Each row has a name. Each piece below is followed by the name of the row it came from, unless a question asks for something else. Each question is about the rows just above it. Places in a row count from 0.

L: [ 32  28 -11 -40]
N: [ 32  21 -11 -40]
P: [-30 -10  42 -23]
U: [ -3  42 -10 -19]
A: [-26  37  39  13]
F: [ 21  32 -51  13]
Where does [32 21] start? Give its row and place. -> N, 0
Row and place where [ 21 -11 -40] starts: -> N, 1
find: [ 21  32 -51  13] -> F
find: [-26  37  39  13] -> A
Where does [ 42 -10] start? Give its row and place. -> U, 1

V: [ 11  -7   6  15   6 -28 -28 -28   9  -8 -14 -29  15  -3   4  15   1  -1
  10 -27 -56 -26  11  17]
E: [ 14  -7   6  15   6 -28 -28 -28   9  -8 -14 -29  15  -3   4  15   1  -1
  10 -27 -31 -26  11  17]
K: [ 14  -7   6   8   6 -28 -28 -28   9  -8 -14 -29  15  -3   4  15   1  -1
  10 -27 -31 -26  11  17]
The row named E: -> [ 14  -7   6  15   6 -28 -28 -28   9  -8 -14 -29  15  -3   4  15   1  -1
  10 -27 -31 -26  11  17]
find: [ 14  -7   6  15   6 -28 -28 -28   9  -8 -14 -29  15  -3   4  15   1  -1
  10 -27 -31 -26  11  17] -> E
find: [ 11  -7   6  15   6 -28 -28 -28   9  -8 -14 -29  15  -3   4  15   1  -1
  10 -27 -56 -26  11  17] -> V
find: [ 14  -7   6   8   6 -28 -28 -28   9  -8 -14 -29  15  -3   4  15   1  -1
  10 -27 -31 -26  11  17] -> K

S: [ 20   3  -4  12  17  -5 -21  -1  -3  -4 -15 -39  34]
M: [  1   7  16   2   0   4   5  -9   9   5  -4   3 -11]
J: [ -3   8  11   2  -5  -1   4  -6  29 -11  12 -12 -14]
H: [ 27   5  13  -9  32   4   1  -3 -12   8  24 -15  12]
R: [  0 -11  -6   7   6  17 -22  -8 -11   8  -3 -30  31]
G: [ -3  -3 -16  -1  -4  -6  -5   7 -10  -1   6  -1  14]
C: [  7   4  -2   0 -10  -2 -10  -2   8   4  11  -5  -2]
T: [ 5  1 -2  1 -6 -2 -9 -4  6 -1  7 -6 -3]
Y: [-16   0 -29  27  -5  27 -11  -6  29   4 -12  12 -27]
W: [-16   0 -29  27  -5  27 -11  -6  29   4  17  -9  19]
The row named J: -> [ -3   8  11   2  -5  -1   4  -6  29 -11  12 -12 -14]
The row named R: -> [  0 -11  -6   7   6  17 -22  -8 -11   8  -3 -30  31]
The row with [-16   0 -29  27  -5  27 -11  -6  29   4 -12  12 -27] is -> Y
find: [ -3  -3 -16  -1  -4  -6  -5   7 -10  -1   6  -1  14] -> G
The row named G: -> [ -3  -3 -16  -1  -4  -6  -5   7 -10  -1   6  -1  14]
Row and place where [-11  -6  29   4 -12  12] starts: -> Y, 6

sasaf: [-14 -15 -13 -35  13  -3 -10   8]
taso: [-24 -10 -19  50   7 -24  32   8]
mor: [-24 -10 -19  50  -2 -24  32   8]
menub: [ 23   4 -34  16  -9 -28  38   7]
bebe: [ 23  23   5 -34  16  -9 -28   2]
tofak: [ -7   3 -18  -9 -22 -17  19 -26]
The row named menub: -> [ 23   4 -34  16  -9 -28  38   7]
Where does [ 23   5 -34  16  -9 -28] start? Give its row and place. -> bebe, 1

dom: [-27   5   5   3 -19   7  19 -20   6   7]
bas: [  5   5   5   2   9  -4 -22 -13  -2  -2]
bupi: [-12  11  16  -1 -24   5   2  -7  -3   2]
Sal: [-31   9  12   1  -9   0  13  -7  -4   4]
daz: [ -1  15   9   8 -50   3   2 -37  -3   0]
toz: [-31   9  12   1  -9   0  13  -7  13   4]
fudof: [-34   8   1   3  -8   4  15 -14   1   7]
tiza: [ 0 -3 -2  0 49 -2 -2 34 -2 -2]
vutap: [ 20 -13 -14  -6  39 -13 -31   4  -9 -11]
dova: [-31   9  12   1  -9   0  13  34  -4   4]
moli: [ 51   0   2   0 -11  -1  -6  49   1  -4]
Lov: [-34   8  10   3  -8   4  15 -14   1   7]
[ 0 -3 -2  0 49 -2 -2 34 -2 -2] is in which row? -> tiza
The row named fudof: -> [-34   8   1   3  -8   4  15 -14   1   7]
find: [-27   5   5   3 -19   7  19 -20   6   7] -> dom

B: [ -5 -23  12 -26   7 -13   0 -48  15   8  -7  -1  21  -1   6  -7  -5 -31
  31  16  -3 -20  14  -1  -1  44  35 -39 -27 -10 -32  28  -7  -6  -3]
Q: [  1 -23  10 -24   1 -10  -5 -55  10   7  -5  -3  27  -9   4 -10  -2 -37
  30   7   0   3  25  -6 -17  44  24 -35 -25 -16 -34  30 -21  -6  -9]
Z: [-21  -7  11 -30  10   1   3 -54  14  21 -14 -12  29  -5   7   3   1 -36
  26  28   8 -15   7  -4  -7  45  28 -36 -35 -13 -29  36  -1   2  15]
D: [  3  -7  11 -23   7 -12   0 -49  14   7  -6  -2  21   1   6  -7  -5 -30
  31  15  -3 -17  12   0  -4  41  33 -39 -29  -8 -32  26  -7  -6  -4]
X: [ 19 -44  24 -21   9 -11 -14 -26   3   9 -24   7  30 -25  25   0 -16 -37
  16  20 -11 -36  28  -3   8   7  38 -28  -6 -12 -21  20   6   0  13]
The row named Z: -> [-21  -7  11 -30  10   1   3 -54  14  21 -14 -12  29  -5   7   3   1 -36
  26  28   8 -15   7  -4  -7  45  28 -36 -35 -13 -29  36  -1   2  15]
The row with [  3  -7  11 -23   7 -12   0 -49  14   7  -6  -2  21   1   6  -7  -5 -30
  31  15  -3 -17  12   0  -4  41  33 -39 -29  -8 -32  26  -7  -6  -4] is -> D
[ 0 13] begins in row and place -> X, 33
find: [ -5 -23  12 -26   7 -13   0 -48  15   8  -7  -1  21  -1   6  -7  -5 -31
  31  16  -3 -20  14  -1  -1  44  35 -39 -27 -10 -32  28  -7  -6  -3] -> B
The row named D: -> [  3  -7  11 -23   7 -12   0 -49  14   7  -6  -2  21   1   6  -7  -5 -30
  31  15  -3 -17  12   0  -4  41  33 -39 -29  -8 -32  26  -7  -6  -4]

Fote: [ -5  -6  18 -19 -19 -12   0 -24 -10  -8 -17  -4 -20 -28  17  41  -2  -5
   3  12   9 -16   9 -23 -33 -15  -7 -20 -16 -23   5  30   8  -1   4  -5
  12  -1 -22  -3   3 -10   8]
nes: [-10  -8  21  -8   7  13 -18 -23  21  19 -21  -5   9  21  25 -16  -9  19
 -22   5  32   8  27 -13 -16   3   1 -10  -9  -7  -6  32  17  -4  21 -10
  11  -6  -2   9  -5 -24  17]
pok: [  7  12  27   1  13 -11  17   6 -11  16 -19   3 -18  -5  46 -18  18   4
   1   5  27  17  34   3   5  15  -5  29  -6   7   8  21  24   3  19   8
   2   8   5  -9 -12 -12   3]
Luduf: [-12  -1  -4   5  -2  10   2 -44  28  14 -11  -9  25   7 -16 -13 -24  28
 -14  10   7   6  -6  -5 -21 -19   2 -24  22  -7  -3   2   7 -15  17  11
  11   2  -1  34   5 -13  21]
mep: [-12  -1  -4   5  -2  10   2 -44  28  14 -11  -9  25   7 -16 -13 -24  28
 -14  10   7   6  -6  17 -21 -19 -14 -24  22  -7  -3   2   7 -15  17  11
  11   2  -1  34   5 -13  21]
The row named nes: -> [-10  -8  21  -8   7  13 -18 -23  21  19 -21  -5   9  21  25 -16  -9  19
 -22   5  32   8  27 -13 -16   3   1 -10  -9  -7  -6  32  17  -4  21 -10
  11  -6  -2   9  -5 -24  17]
The row named mep: -> [-12  -1  -4   5  -2  10   2 -44  28  14 -11  -9  25   7 -16 -13 -24  28
 -14  10   7   6  -6  17 -21 -19 -14 -24  22  -7  -3   2   7 -15  17  11
  11   2  -1  34   5 -13  21]
The row named Fote: -> [ -5  -6  18 -19 -19 -12   0 -24 -10  -8 -17  -4 -20 -28  17  41  -2  -5
   3  12   9 -16   9 -23 -33 -15  -7 -20 -16 -23   5  30   8  -1   4  -5
  12  -1 -22  -3   3 -10   8]

lale: [-39  26 -11  38  39  41]
fak: [ 29 -28  42 -35  19  28]
sotu: [ 33  21  46 -35  19  24]
nimip: [-39  -8  28 -35  42  19]
bilav: [-39  26 -11  38 -27 -40]
fov: [ 25  23  35  -3 -33  50]
Vizus: [-43  13  41 -27 -28 -27]
find: [-39  -8  28 -35  42  19] -> nimip
Where does [-33  50] start? Give its row and place. -> fov, 4
[-39  26 -11  38  39  41] is in which row? -> lale
Where does [ 28 -35  42  19] start? Give its row and place. -> nimip, 2
Where does [ 42 -35  19] start? Give its row and place. -> fak, 2
The row named nimip: -> [-39  -8  28 -35  42  19]

